In the data rows, zero lies at 4.5, halfway between 4 and 5.
Here are some points:
[5 5 5 5 3 3 5 6 4 4 7 4 5 1 3 5 4 1 5 3 4 5 6 7 3 5 4 5 6 5 3 7 2 4 4 6 1
 5]
[5 4 5 6 5 5 4 7 4 2 4 6 6 5 7 5 5 4 7 5 5 3 5 2 7 5 7 4 8 5 4 6 7 7 5 3 4
 3]
[2 5 7 2 0 5 7 3 2 3 5 2 4 2 1 6 1 2 7 4 4 4 5 7 3 9 2 5 4 2 4 2 3 2 5 5 4
 5]
[4 7 5 2 3 5 3 2 4 2 4 3 5 5 2 5 3 4 2 6 4 6 7 6 5 4 5 3 5 5 6 7 4 0 6 4 4
 4]
[4 7 4 4 6 4 5 4 3 2 6 3 3 7 5 5 5 6 3 5 3 5 9 4 5 5 5 6 6 4 4 3 6 2 6 4 4
 5]
[5 4 4 6 5 4 7 3 5 4 6 5 3 8 5 4 6 2 6 8 2 4 4 5 3 5 5 5 1 6 4 4 4 3 6 8 5
 6]
[6 4 6 6 2 7 2 5 4 4 6 5 4 1 7 6 4 6 4 5 3 4 7 4 5 6 5 3 5 5 6 5 3 4 3 4 4
 2]
[5 4 3 5 7 5 6 4 6 5 8 2 4 6 5 2 5 5 4 7 2 5 4 4 5 2 3 2 2 5 4 4 4 5 5 9 6
 5]
[4 2 3 5 5 6 4 2 6 5 5 4 2 4 7 2 3 6 5 4 2 7 3 7 3 1 5 2 3 7 5 3 4 9 6 7 5
 4]
[7 3 4 7 6 2 4 8 5 5 5 6 7 5 2 3 8 3 5 3 5 3 4 4 5 2 5 4 5 5 3 8 4 6 7 5 3
 5]
[5 3 4 5 8 3 5 3 5 3 5 3 6 5 4 5 6 6 5 4 5 5 4 4 4 7 4 7 5 1 3 5 5 4 5 4 6
 3]
[4 2 3 7 8 4 5 5 2 4 5 5 1 7 7 5 6 4 6 6 0 3 4 3 5 5 5 2 1 3 6 2 3 6 6 8 6
 4]
[7 2 6 6 6 6 5 5 4 4 7 6 7 6 5 3 6 5 3 4 5 3 4 3 5 5 3 4 7 7 3 7 7 4 2 3 3
 5]
[1 7 4 5 3 3 5 2 6 4 4 3 2 4 4 6 3 4 2 7 3 5 5 7 2 5 5 2 1 7 6 4 4 4 5 7 5
 4]
[2 1 6 6 6 3 5 2 6 6 7 4 8 7 5 4 7 4 8 3 0 7 1 6 4 3 7 3 9 4 6 6 4 9 7 7 5
 2]
[5 2 3 3 6 5 5 3 8 4 4 4 7 4 6 5 4 4 4 3 5 6 5 6 8 7 4 3 7 3 3 7 4 6 7 2 6
 2]
[3 4 3 7 3 5 5 5 5 3 3 3 4 3 4 7 3 4 4 4 5 6 4 6 4 4 4 2 4 2 7 5 4 4 3 2 3
 5]
[5 2 5 6 6 3 6 3 4 6 3 5 5 7 3 5 5 4 6 3 3 4 4 5 4 6 5 2 5 6 5 6 4 4 6 4 5
 4]
[5 0 4 6 6 6 5 5 4 3 5 5 7 5 3 6 4 5 5 4 2 4 3 5 6 4 3 7 4 2 5 4 4 6 6 4 7
 2]
[1 4 2 4 4 2 7 0 7 2 3 4 2 9 7 5 3 6 1 5 3 5 4 6 4 6 4 1 1 5 3 5 4 2 9 6 5
 1]
[6 3 4 6 6 4 5 7 5 6 6 7 7 5 7 1 8 4 8 2 3 5 1 5 5 3 6 4 9 6 5 6 6 7 8 4 6
 5]
[5 5 7 2 4 5 3 4 5 4 4 5 5 4 6 5 6 2 3 3 7 4 6 1 4 5 4 5 6 4 6 6 6 4 4 2 4
 6]
[2 3 4 3 6 5 4 4 3 6 5 4 3 8 4 5 5 6 3 8 4 5 4 5 4 4 5 2 4 6 4 6 7 3 7 8 5
 3]
[8 7 5 4 3 4 4 6 3 5 5 5 5 6 3 6 5 5 5 5 8 5 5 3 7 6 6 7 7 4 5 6 3 7 3 1 5
 5]
[6 7 5 3 3 3 6 7 3 4 3 4 4 5 1 4 3 4 7 5 5 5 2 5 6 7 4 6 6 2 4 5 5 3 3 0 4
 4]
[3 6 3 5 3 2 8 2 8 4 5 2 3 6 2 6 5 5 7 5 3 5 2 7 2 4 6 4 4 3 5 4 2 4 7 7 6
 3]
[2 6 3 5 6 4 2 2 3 5 6 3 1 6 2 6 4 7 2 7 3 3 6 7 0 3 4 5 1 5 6 0 2 0 5 9 5
 5]
[3 2 3 7 5 5 5 4 4 4 8 5 3 8 6 5 6 4 4 7 2 1 6 5 4 3 5 2 1 5 3 5 5 5 7 7 7
 4]
[3 6 1 7 3 5 4 4 4 6 2 2 1 5 3 5 3 5 4 4 2 4 4 4 4 7 4 4 1 3 5 3 4 3 2 6 5
 5]
[4 3 4 6 4 5 5 3 4 4 5 2 3 3 4 6 4 3 4 6 1 5 5 6 3 4 3 4 1 5 5 3 3 3 1 6 4
 6]
[7 5 5 2 2 5 5 6 4 5 3 5 6 4 3 6 3 5 4 4 7 5 5 4 6 5 2 3 4 3 3 4 6 3 2 2 4
 2]
[4 6 6 3 5 5 3 5 5 5 5 5 4 4 6 4 5 3 1 5 5 4 6 4 4 3 4 4 6 5 5 8 5 4 1 6 3
 5]
[3 6 7 5 5 3 5 1 5 4 5 1 0 6 3 5 1 3 3 5 0 4 5 5 0 4 6 3 1 2 3 2 2 1 1 7 7
 5]
[6 2 7 6 5 6 6 4 1 5 7 5 7 4 3 8 5 4 6 4 3 6 6 2 5 3 5 5 7 5 4 6 3 7 4 8 2
 3]
[1 6 4 4 5 4 6 5 4 3 4 2 3 4 3 2 0 4 4 5 3 5 1 5 5 3 5 4 4 4 4 1 3 5 5 6 4
 4]
[3 6 4 3 3 2 5 3 6 4 5 4 3 7 4 6 4 2 3 6 4 4 5 4 1 4 6 6 5 4 4 6 5 2 4 7 5
 6]
[7 6 4 5 3 7 5 6 6 5 4 5 2 2 3 4 4 7 6 4 5 3 3 3 4 4 4 5 4 6 8 3 4 5 2 2 4
 5]
[2 4 5 4 5 5 6 3 5 1 5 6 4 7 5 5 4 6 3 4 3 3 6 4 6 6 3 4 5 3 3 7 7 3 3 4 5
 3]
[1 5 3 4 6 2 7 3 6 5 2 2 5 7 3 6 2 5 6 4 5 3 3 7 5 9 4 5 4 2 5 3 4 2 5 5 5
 5]
[5 1 2 7 9 6 3 4 4 4 6 7 1 5 9 5 8 6 4 5 2 3 6 2 5 0 7 4 2 6 6 5 6 9 6 7 3
 2]
[7 7 6 5 3 7 3 2 6 4 7 4 4 0 6 6 3 5 5 5 4 4 7 3 1 2 6 4 5 5 6 5 5 4 3 6 3
 4]
[6 6 6 4 5 5 3 5 3 5 5 6 4 4 4 4 5 5 1 5 6 3 6 4 6 6 5 8 6 6 6 2 4 2 4 4 4
 4]
[6 8 2 5 4 6 4 6 5 4 0 6 5 5 6 5 4 6 6 6 7 4 6 2 8 8 4 3 6 3 5 4 6 4 3 0 6
 2]
[4 1 6 7 5 3 5 2 3 5 6 4 4 6 1 8 4 1 7 7 4 6 3 3 4 4 6 6 4 5 4 6 3 5 6 7 5
 4]
[9 4 9 3 2 5 6 7 6 5 7 6 8 3 4 6 6 2 4 2 6 8 5 6 6 5 5 3 6 4 3 8 5 8 5 3 1
 3]
[1 6 5 3 5 3 3 5 5 4 3 4 5 3 5 5 2 6 2 4 4 6 2 6 7 5 2 6 3 4 6 4 4 3 3 3 6
 4]
[5 7 4 5 4 5 5 4 4 5 6 3 3 5 5 4 4 5 0 5 3 2 6 4 3 3 4 3 3 7 5 5 5 4 4 6 1
 3]
[2 3 5 6 5 4 4 1 5 5 7 4 1 6 4 3 6 5 4 8 3 4 3 6 1 3 6 4 4 5 3 3 5 2 3 7 5
 5]
[6 6 4 5 2 7 3 4 5 5 5 4 4 2 5 3 3 5 3 5 3 3 5 3 3 4 6 3 4 7 4 4 3 4 5 7 5
 4]
[2 6 6 3 6 2 5 5 5 6 4 0 7 6 4 4 6 3 4 1 9 2 4 5 3 8 4 6 9 1 4 5 6 3 6 2 2
 7]
[9 5 5 5 3 6 5 7 4 3 8 8 5 5 5 4 5 8 4 5 5 4 5 1 5 5 5 5 4 7 3 7 6 8 4 6 6
 3]
[3 9 6 4 1 4 5 6 5 4 1 2 3 0 2 4 0 5 3 4 6 3 3 6 7 8 1 8 4 2 7 1 4 2 2 0 3
 6]
[5 4 6 5 2 5 4 5 3 5 3 2 5 4 3 7 4 3 6 7 9 5 3 4 6 5 4 6 6 4 3 5 6 5 4 3 4
 5]
[3 6 3 4 4 3 4 3 4 2 6 3 3 5 5 6 5 3 2 4 4 3 5 6 3 6 5 5 4 5 3 7 6 2 1 4 0
 6]
[2 5 2 5 6 3 5 3 4 2 2 3 3 6 6 5 3 5 5 5 3 4 1 4 3 4 5 3 5 4 4 5 5 6 4 4 5
 1]
[8 3 5 5 6 5 3 9 1 3 8 8 6 4 7 3 9 4 4 4 6 2 7 1 5 2 4 5 6 8 6 7 6 8 4 3 3
 5]
[5 4 5 6 6 4 6 4 6 4 4 3 5 5 5 7 4 4 4 5 4 7 6 6 2 4 5 1 5 5 4 5 3 5 2 5 3
 3]
[5 2 3 4 7 4 4 7 2 5 2 4 2 6 4 5 5 5 3 4 2 3 6 3 5 4 3 4 3 2 4 4 6 2 2 4 3
 5]
[5 5 4 5 4 4 7 4 5 4 1 6 5 6 1 5 4 4 5 5 6 6 5 6 5 6 6 4 7 5 7 6 2 5 4 6 4
 4]
[4 3 4 6 6 2 9 4 6 7 4 4 5 9 5 4 5 3 9 5 2 6 3 6 2 5 6 4 4 5 0 5 4 7 7 8 5
 5]
[3 8 3 7 5 4 2 6 5 2 5 3 2 5 3 5 5 4 4 7 5 5 6 5 4 3 4 5 4 5 5 6 4 0 3 4 4
 6]
[4 0 2 5 8 4 6 4 6 3 6 7 4 6 4 3 5 4 6 3 5 6 4 4 8 3 5 4 4 4 4 6 5 7 5 5 6
 5]
[5 3 6 5 6 4 7 6 4 3 4 5 7 5 5 3 6 5 8 3 8 5 1 2 5 8 5 7 8 4 3 5 7 8 7 0 5
 6]
[4 3 2 6 3 4 6 3 7 5 5 4 5 5 4 4 4 4 7 4 2 5 4 7 5 7 5 2 2 5 4 4 4 6 5 8 5
 4]
[3 6 5 4 5 3 6 2 6 5 2 3 3 3 7 2 3 7 3 4 6 6 3 6 3 4 6 5 6 5 3 6 7 6 3 6 5
 4]
[5 4 4 7 4 6 3 3 3 6 4 3 2 5 4 7 2 7 1 7 1 2 7 6 3 6 4 2 0 5 7 4 4 3 2 7 5
 4]
Then 40 other points, each followed by its number:
[4 3 4 3 7 5 4 5 3 4 5 3 4 6 3 5 6 4 4 4 3 5 5 4 6 3 7 4 6 4 5 6 4 4 4 4 4
 5] 0
[5 3 4 5 5 6 3 5 3 6 4 5 5 5 5 4 7 4 4 6 6 4 4 4 3 7 5 5 6 5 3 5 4 5 6 4 7
 5] 1
[2 9 7 5 0 6 2 4 6 6 5 2 3 0 3 3 0 6 4 3 7 4 5 5 5 7 2 9 3 2 5 0 4 3 2 1 3
 6] 2
[4 4 6 3 1 4 6 5 4 4 6 4 4 3 4 3 3 6 4 3 5 6 3 6 5 3 4 3 4 8 5 6 4 4 7 7 3
 3] 3
[4 6 6 3 3 3 6 5 3 3 5 5 7 7 2 7 4 6 4 5 9 7 6 6 7 7 3 6 6 2 3 5 5 2 4 2 5
 5] 4
[3 4 2 5 4 5 7 1 7 5 4 5 4 6 4 6 1 5 5 6 5 6 5 8 4 6 3 1 4 5 3 4 4 4 4 6 4
 5] 5
[2 5 7 2 5 3 3 6 7 4 5 6 6 4 7 2 7 6 4 1 7 3 3 3 6 6 5 3 8 6 6 7 7 6 8 3 5
 3] 6
[7 2 6 6 5 6 6 4 2 4 7 6 5 6 4 6 4 2 8 6 2 7 5 2 1 4 6 4 4 4 2 4 4 8 4 7 8
 6] 7
[7 4 6 7 5 5 6 6 0 7 3 3 3 6 4 6 6 4 7 5 4 4 3 4 2 4 4 5 5 4 3 3 4 3 4 6 5
 7] 8
[6 3 5 6 8 5 3 3 3 4 4 7 6 7 4 5 6 4 9 5 5 6 3 2 7 3 6 4 5 4 5 5 5 8 7 5 8
 5] 9
[4 8 6 4 5 5 2 5 5 5 7 7 5 5 7 4 6 5 1 2 5 2 5 3 4 5 7 5 6 7 3 6 5 5 5 6 1
 6] 10
[0 3 3 5 4 3 6 1 6 5 4 2 5 4 5 4 3 3 7 6 1 6 2 7 4 0 4 3 3 3 4 3 2 6 7 9 6
 4] 11
[9 4 5 6 5 6 3 7 4 3 2 7 4 2 4 6 5 4 5 5 6 6 4 4 5 4 2 7 3 7 5 6 5 7 3 1 4
 4] 12
[4 3 5 3 5 3 7 5 5 4 1 6 5 7 5 6 5 3 4 5 4 7 4 4 4 6 4 4 8 4 3 6 4 4 3 4 5
 5] 13
[4 5 3 6 4 2 5 4 4 3 4 3 4 6 4 4 5 3 5 4 4 5 6 4 4 4 5 4 5 5 4 5 3 3 4 4 4
 5] 14
[9 3 6 4 5 6 6 9 4 6 6 8 6 5 4 3 7 4 6 3 5 4 5 3 3 4 6 4 5 7 3 5 5 8 1 5 3
 5] 15
[5 3 4 7 8 6 5 4 2 4 9 6 4 5 3 5 4 3 5 6 0 2 5 3 2 4 5 5 3 4 3 3 3 5 3 7 7
 6] 16
[5 4 4 5 4 7 3 9 2 3 7 4 3 3 3 4 5 5 4 7 2 2 5 0 5 3 4 3 3 6 3 3 6 4 3 5 3
 2] 17
[1 1 4 4 7 5 4 1 5 3 5 4 3 9 7 7 4 5 0 6 0 3 7 3 3 2 8 0 2 7 3 6 8 3 5 9 5
 1] 18
[0 3 2 4 4 4 5 0 7 5 7 4 4 3 4 4 3 5 5 4 1 6 3 7 2 2 3 4 2 2 7 0 2 4 6 6 7
 4] 19
[0 3 4 3 6 2 6 2 4 5 4 5 6 9 7 2 4 4 4 2 5 5 3 3 5 5 4 3 8 4 3 5 7 4 7 3 5
 4] 20
[5 6 5 4 4 4 5 4 4 5 5 5 4 4 5 4 2 3 4 5 3 4 4 6 6 1 4 4 2 5 4 5 4 4 4 5 0
 4] 21
[5 3 2 4 6 5 6 3 5 4 5 5 6 8 3 5 5 6 2 8 3 3 5 4 6 4 5 5 6 4 5 4 6 6 5 5 7
 3] 22
[3 0 4 6 6 5 4 2 6 4 3 3 5 4 6 6 4 5 3 6 2 4 4 5 4 6 2 0 2 6 5 4 3 5 7 6 5
 0] 23
[4 8 3 3 2 3 6 7 8 5 4 4 6 3 5 3 4 4 3 2 8 5 5 8 3 5 6 5 6 7 5 4 8 4 9 4 3
 4] 24
[4 3 4 4 4 6 5 4 6 6 5 3 6 1 5 3 2 3 3 5 3 6 6 8 4 4 4 4 2 5 6 3 2 6 4 6 2
 5] 25
[9 2 4 5 3 5 6 4 5 5 6 6 7 4 5 5 3 5 5 5 5 5 5 4 5 3 3 3 3 4 5 3 3 6 4 6 6
 5] 26
[3 5 4 6 4 5 3 2 6 5 5 3 2 3 4 7 3 6 2 5 5 5 8 6 3 4 6 5 0 4 7 5 2 2 5 6 3
 6] 27
[2 8 6 4 2 3 2 3 3 2 3 1 4 6 4 4 4 5 3 5 5 3 5 4 4 7 6 6 6 3 5 5 7 0 4 2 5
 7] 28
[5 2 7 5 6 4 5 7 4 4 5 6 6 0 3 3 6 3 4 0 5 6 4 6 5 3 1 3 5 3 5 7 4 5 3 2 3
 6] 29
[6 6 7 4 3 5 3 6 3 3 4 2 3 3 4 4 4 4 2 5 3 6 6 4 5 4 3 6 4 3 3 5 7 1 4 3 5
 4] 30
[8 2 6 3 4 5 6 5 3 4 6 4 9 9 4 6 3 4 8 2 5 8 2 4 6 4 4 6 6 1 0 8 2 7 5 1 6
 4] 31
[1 5 3 6 4 5 4 0 4 5 4 2 1 4 5 2 3 3 3 6 3 5 6 6 1 3 6 2 2 6 6 3 2 3 4 8 3
 5] 32
[3 7 3 2 2 3 7 5 6 7 5 3 5 3 5 1 3 7 5 3 7 4 3 7 6 9 3 7 3 2 4 0 6 3 3 1 6
 6] 33
[9 2 6 4 7 4 8 9 3 5 3 4 9 6 3 5 8 2 9 3 7 7 1 5 5 6 5 8 9 3 0 6 3 9 5 1 6
 6] 34
[8 4 5 4 7 3 7 8 4 6 3 7 7 5 5 5 8 5 9 2 7 4 2 4 7 5 5 6 7 6 3 5 3 9 6 2 5
 5] 35
[5 6 4 4 4 5 6 5 4 4 5 3 4 4 4 4 3 4 5 4 4 5 4 3 3 4 5 6 4 4 3 4 5 5 6 7 6
 4] 36
[5 0 4 4 6 4 6 2 4 5 5 6 5 7 6 9 5 4 8 6 5 5 3 6 5 7 6 5 5 5 2 5 2 7 8 5 8
 5] 37
[5 8 4 4 3 5 5 7 3 5 4 4 2 7 4 2 4 6 5 6 4 4 5 1 6 6 5 7 4 4 3 2 6 7 4 5 6
 6] 38
[3 4 4 5 4 4 4 2 5 6 3 4 3 5 1 6 3 5 6 6 3 6 4 7 0 4 6 5 5 3 7 5 1 4 6 6 6
 5] 39
Which two of these numbered points are nearest to each point below, looking only along the 4 directions in which the first points spread most? Their numbers follow each, nearest first.
[2 6 4 4 5 2 6 6 3 4 3 5 5 8 4 4 5 3 4 4 7 2 4 5 5 8 5 7 6 4 1 3 6 1 8 1 5
 8] > 33 4
[2 3 3 7 7 5 3 3 4 3 3 6 1 6 7 3 7 5 3 6 3 3 6 4 3 3 6 3 0 8 5 5 4 7 5 7 4
 2] > 18 16
[2 3 3 4 8 3 8 3 5 5 5 5 6 7 6 5 8 3 8 4 5 2 3 7 3 7 8 5 6 5 5 5 6 6 7 6 5
 6] > 37 20
[1 2 1 7 7 4 7 6 5 4 6 4 5 9 4 4 6 4 5 7 2 4 5 5 4 4 7 3 1 4 5 5 4 6 7 9 5
 5] > 23 11
[7 0 7 9 5 8 7 4 3 4 5 5 7 4 3 9 4 3 7 6 2 6 5 3 2 4 3 4 1 4 2 3 3 7 2 7 3
 3] > 7 3
[3 1 3 6 4 5 4 5 4 4 6 4 5 5 7 6 4 5 4 4 3 3 5 6 3 4 3 4 3 5 5 3 4 4 4 4 5
 5] > 36 0
[4 2 5 6 6 5 4 5 4 3 6 6 4 7 5 2 5 3 4 5 2 4 5 3 4 3 4 3 4 5 3 4 7 5 5 6 7
 4] > 22 16
[8 7 4 5 6 4 5 8 3 5 6 6 6 4 5 4 6 4 4 3 7 4 6 2 5 6 3 4 6 5 5 5 7 4 2 1 4
 7] > 12 29
[6 4 3 5 5 6 5 7 4 6 5 6 7 5 5 5 4 4 4 6 3 5 4 2 6 5 4 5 5 4 4 6 5 7 5 5 4
 5] > 1 0
[4 5 5 4 6 5 5 4 4 5 5 5 3 7 7 3 3 4 4 5 3 3 5 6 4 5 2 2 5 4 5 5 7 4 5 4 5
 5] > 22 38
[5 7 4 5 4 7 3 4 4 4 2 4 5 3 3 8 2 6 5 6 6 3 6 4 5 8 5 6 4 2 5 0 5 1 3 1 7
 6] > 28 33
[4 2 5 3 8 5 5 3 4 5 5 7 8 7 9 3 9 3 5 2 6 6 4 1 6 3 7 5 7 6 5 6 5 9 8 6 4
 5] > 9 35
[4 5 4 7 5 5 6 3 3 4 2 4 3 3 5 3 3 6 5 4 5 5 2 3 6 5 2 7 5 5 7 2 6 4 3 3 6
 5] > 38 28
[8 4 7 5 3 5 2 6 3 5 6 5 7 4 5 2 8 3 4 3 8 4 5 2 5 2 6 7 7 6 4 7 6 9 6 3 5
 4] > 15 29
[9 2 8 5 7 4 6 8 3 8 3 9 7 8 6 3 9 2 9 5 6 5 1 0 6 7 7 8 9 7 1 6 6 8 6 1 7
 5] > 35 34
[2 4 3 5 3 5 5 1 5 4 6 2 4 6 4 4 4 2 3 6 0 5 5 4 3 1 5 2 0 4 4 6 6 1 4 9 4
 3] > 32 19
[3 7 5 4 2 5 4 5 4 4 7 4 2 2 6 4 3 5 1 6 1 3 5 4 3 3 4 5 1 5 5 3 4 1 1 7 4
 5] > 27 32
[5 7 2 4 5 4 5 5 5 5 4 5 4 6 4 5 6 5 2 5 6 6 7 5 6 4 6 4 5 3 3 8 6 3 3 5 2
 5] > 0 38
[2 2 4 3 6 6 5 4 5 4 3 5 6 6 8 4 5 6 3 5 6 5 6 4 5 4 1 4 3 4 4 7 7 3 7 3 6
 3] > 22 38
[2 5 2 7 5 4 6 3 4 3 5 4 1 5 4 4 4 5 6 5 2 3 4 3 3 4 4 4 3 5 5 5 5 5 4 5 4
 6] > 23 36
[3 3 2 4 5 6 3 2 3 3 6 6 3 9 5 4 7 6 0 9 2 2 5 1 4 2 6 3 1 4 4 7 8 4 6 6 6
 1] > 18 23
[6 7 4 2 5 6 3 8 9 4 5 5 6 3 8 2 5 5 3 3 8 4 8 5 6 5 5 5 7 9 3 7 7 2 4 2 1
 3] > 12 10
[5 5 5 6 5 4 3 4 5 5 3 3 3 2 5 3 1 4 5 3 4 6 4 5 5 4 4 5 5 5 7 3 3 4 6 3 4
 3] > 14 36
[5 3 4 5 9 3 4 3 3 6 2 4 5 8 4 6 7 5 5 8 4 4 2 3 4 5 6 3 4 5 3 3 3 6 5 6 7
 4] > 22 23
[4 3 5 5 6 5 2 9 4 4 4 6 5 5 5 4 8 5 1 3 7 4 6 3 7 3 3 5 7 4 6 8 8 4 4 2 2
 7] > 12 6
[8 5 6 2 1 5 5 7 4 7 6 6 6 6 3 5 3 4 4 3 7 6 6 4 5 5 2 2 4 4 2 9 4 5 3 4 1
 5] > 29 24
[5 0 5 5 5 5 4 4 2 3 8 4 3 4 4 5 3 2 4 6 2 4 4 3 2 0 4 4 1 6 5 4 4 5 5 9 5
 4] > 16 7
[5 7 4 5 3 3 3 4 3 5 5 3 2 1 5 5 3 3 1 5 4 5 6 5 1 1 3 3 0 3 8 2 4 2 1 8 3
 4] > 27 32
[3 3 4 5 4 5 5 5 4 5 3 2 4 6 4 5 6 4 4 5 5 3 3 3 5 6 4 6 8 4 1 7 5 6 7 4 6
 4] > 13 1
[5 6 9 2 3 5 5 4 3 6 4 5 9 1 5 0 5 4 5 4 7 4 4 4 8 5 3 5 7 5 4 3 6 5 6 2 3
 5] > 29 24
[6 6 4 4 4 6 5 6 5 2 6 7 4 7 4 3 7 4 5 4 7 1 6 4 4 7 4 5 6 5 5 7 6 5 3 1 3
 7] > 12 29
[0 4 4 2 5 3 3 0 8 5 5 0 1 2 4 5 1 6 2 5 1 4 5 9 0 3 4 3 3 4 7 3 3 0 6 8 4
 6] > 32 19
[4 2 2 5 5 4 6 7 4 5 3 6 6 5 6 3 4 7 8 3 3 5 3 5 7 7 4 4 2 3 4 4 6 8 6 3 7
 2] > 20 9
[0 6 4 4 4 2 3 1 5 2 4 0 3 7 4 6 3 5 2 4 1 6 4 6 2 5 7 2 3 3 6 3 3 3 7 7 5
 4] > 19 5
[6 4 2 3 5 3 3 7 5 3 3 2 4 4 5 6 6 6 3 3 6 2 7 5 8 6 3 3 2 5 5 5 7 1 3 2 3
 2] > 38 30
[5 7 3 6 3 6 5 7 3 3 6 5 3 2 3 3 3 4 6 6 3 4 7 4 3 5 6 7 4 6 3 2 4 2 4 7 4
 4] > 21 25
[4 4 2 4 5 6 5 5 6 4 6 3 3 4 5 8 5 3 4 4 4 4 5 7 4 3 5 4 3 5 5 4 6 4 3 5 1
 4] > 21 25
[3 6 3 5 4 4 5 6 5 4 4 4 3 1 6 3 2 4 4 3 3 4 4 4 6 4 3 5 2 3 6 4 5 6 3 2 3
 5] > 38 30
[3 3 0 3 6 1 6 3 8 3 4 3 4 9 7 6 4 5 2 3 0 4 5 9 3 4 6 0 2 4 4 5 6 5 8 8 5
 3] > 23 11
[5 4 7 6 4 5 6 4 3 6 3 1 4 2 3 4 3 2 4 4 4 7 4 6 6 2 3 5 5 6 3 7 3 4 2 5 5
 7] > 3 25
[7 6 6 4 4 7 2 8 3 4 5 4 5 0 4 2 4 5 5 5 6 2 5 4 6 5 3 5 7 7 6 3 4 5 4 2 1
 4] > 12 10
[6 5 5 3 6 5 4 6 3 5 4 6 6 6 5 5 5 4 4 5 7 3 7 3 6 5 6 7 7 2 3 5 6 4 4 0 2
 6] > 12 29
[8 3 3 4 5 4 7 4 6 8 6 8 8 4 7 2 5 6 7 3 6 7 1 4 6 4 6 5 5 7 5 5 4 9 8 6 6
 3] > 9 37
[2 8 5 5 3 3 7 1 5 6 4 2 3 7 2 5 3 5 4 5 3 6 5 6 1 5 4 4 2 4 2 4 2 4 6 6 6
 5] > 39 5
[6 5 5 8 3 5 3 4 4 6 5 5 1 0 4 2 1 6 3 6 2 3 5 5 5 2 3 6 0 2 9 0 1 3 2 5 5
 5] > 27 30
[3 6 4 6 3 5 3 1 7 6 6 2 1 2 4 6 4 6 1 4 4 4 5 5 3 4 5 3 2 7 7 2 4 1 2 7 2
 6] > 27 32
[9 5 7 4 5 4 8 9 0 7 2 7 7 6 3 4 7 3 9 4 6 8 2 3 7 6 5 7 9 3 1 9 5 9 5 2 5
 6] > 34 35
[4 6 3 2 5 4 4 3 4 5 5 3 2 4 5 5 3 6 3 5 3 2 5 5 2 2 3 4 2 5 7 4 6 1 2 5 3
 7] > 27 21
[5 5 5 2 5 3 4 2 4 5 3 6 5 3 6 5 4 4 4 3 7 5 5 4 5 1 4 4 5 6 4 5 5 4 5 5 4
 4] > 0 26
[0 6 7 6 6 5 5 0 6 2 4 2 2 5 4 4 6 4 0 8 3 7 8 4 2 4 5 5 6 4 6 5 5 0 5 5 4
 4] > 27 25
[4 4 3 6 2 5 2 0 6 4 6 2 3 2 2 6 1 5 2 6 3 7 5 7 2 0 5 2 2 6 6 2 2 3 3 8 3
 4] > 32 27
[5 6 6 4 4 4 4 5 3 4 2 5 5 4 4 3 5 4 4 3 7 4 4 5 6 7 3 9 7 1 5 5 5 4 3 0 5
 7] > 4 33
[4 2 0 5 6 4 3 3 7 4 4 3 5 6 6 6 3 6 2 5 4 5 7 6 3 4 4 1 0 7 7 4 3 4 6 8 5
 3] > 23 18
[3 3 5 6 6 5 3 4 2 4 5 4 4 4 4 6 5 3 5 5 4 3 6 6 2 6 2 6 5 4 6 2 4 2 5 2 6
 6] > 14 36
[4 3 2 3 4 5 6 3 5 5 5 6 3 5 6 2 6 3 4 7 1 5 7 4 2 2 7 2 1 7 3 5 3 6 5 9 4
 5] > 16 18
[5 3 6 6 3 6 5 6 5 4 6 5 5 3 6 2 6 4 2 4 5 4 6 4 3 5 5 3 5 5 2 6 6 5 4 4 2
 5] > 10 26
[3 8 7 5 3 3 4 5 3 3 3 4 4 4 1 5 4 5 4 5 5 5 5 4 7 6 4 8 6 2 5 4 5 2 2 3 7
 5] > 28 4
[5 4 6 3 5 4 8 6 2 6 6 6 6 5 4 3 6 4 7 3 6 4 3 4 5 8 4 9 8 2 3 5 5 8 7 4 7
 5] > 31 35
[6 6 2 4 6 5 4 4 6 6 6 4 3 5 5 4 6 5 4 4 4 1 4 2 4 3 5 2 4 5 5 4 5 6 3 6 1
 2] > 17 26
[6 0 3 5 4 5 6 6 2 5 6 5 8 7 3 7 6 2 9 4 8 6 4 3 3 6 6 6 7 5 4 5 4 8 6 3 5
 5] > 31 35
[6 7 4 5 4 6 4 7 3 5 6 4 1 3 3 3 2 3 1 5 1 2 6 5 3 2 4 4 0 5 5 4 4 2 1 7 1
 5] > 27 21
[7 3 5 5 5 5 4 4 0 2 6 5 6 6 4 6 5 4 5 6 3 2 6 3 6 3 3 4 5 3 2 6 5 3 3 4 2
 5] > 10 26
[9 2 6 6 6 6 2 7 3 5 6 6 8 1 5 3 6 5 9 2 9 7 5 1 5 2 4 6 5 6 3 4 4 8 5 2 4
 7] > 15 29
[3 3 5 6 6 4 4 4 3 2 6 4 0 4 4 6 6 3 5 5 2 6 5 4 2 2 6 3 5 5 4 6 5 4 5 7 4
 5] > 16 25
[7 6 6 5 1 5 5 6 3 2 3 5 7 6 3 5 5 3 7 3 7 6 5 6 7 4 6 5 6 4 6 5 2 7 5 2 4
 4] > 29 24
[3 5 1 3 4 2 7 5 6 5 2 4 5 9 3 4 5 5 8 3 6 3 3 7 5 7 7 5 7 2 3 4 5 4 9 3 6
 3] > 20 13
[6 3 4 6 5 6 4 5 3 3 5 4 5 6 6 4 6 1 5 6 5 5 5 4 4 1 3 4 5 5 3 6 5 5 5 7 3
 6] > 26 0
[8 2 4 7 4 7 5 8 3 6 4 6 7 3 6 4 6 6 9 6 3 5 3 2 6 4 3 7 6 5 5 2 5 9 4 2 6
 4] > 6 9
[4 6 4 3 6 5 0 6 8 4 3 6 6 3 5 3 5 9 2 2 7 4 6 2 8 3 2 5 8 6 8 5 7 3 5 0 2
 5] > 12 38
[7 2 6 6 5 4 6 6 2 5 6 4 7 6 3 5 6 1 8 5 4 8 3 2 8 6 4 7 8 5 5 5 3 7 6 2 7
 5] > 31 35
[6 2 1 9 7 6 5 4 6 3 5 6 3 3 5 8 6 3 6 7 1 5 5 3 4 3 6 4 1 4 5 2 3 7 1 5 4
 3] > 16 23
[3 4 6 7 0 4 6 3 7 5 6 2 4 4 6 7 2 4 4 5 1 6 6 6 6 3 2 3 2 4 6 5 2 4 5 7 4
 5] > 25 39
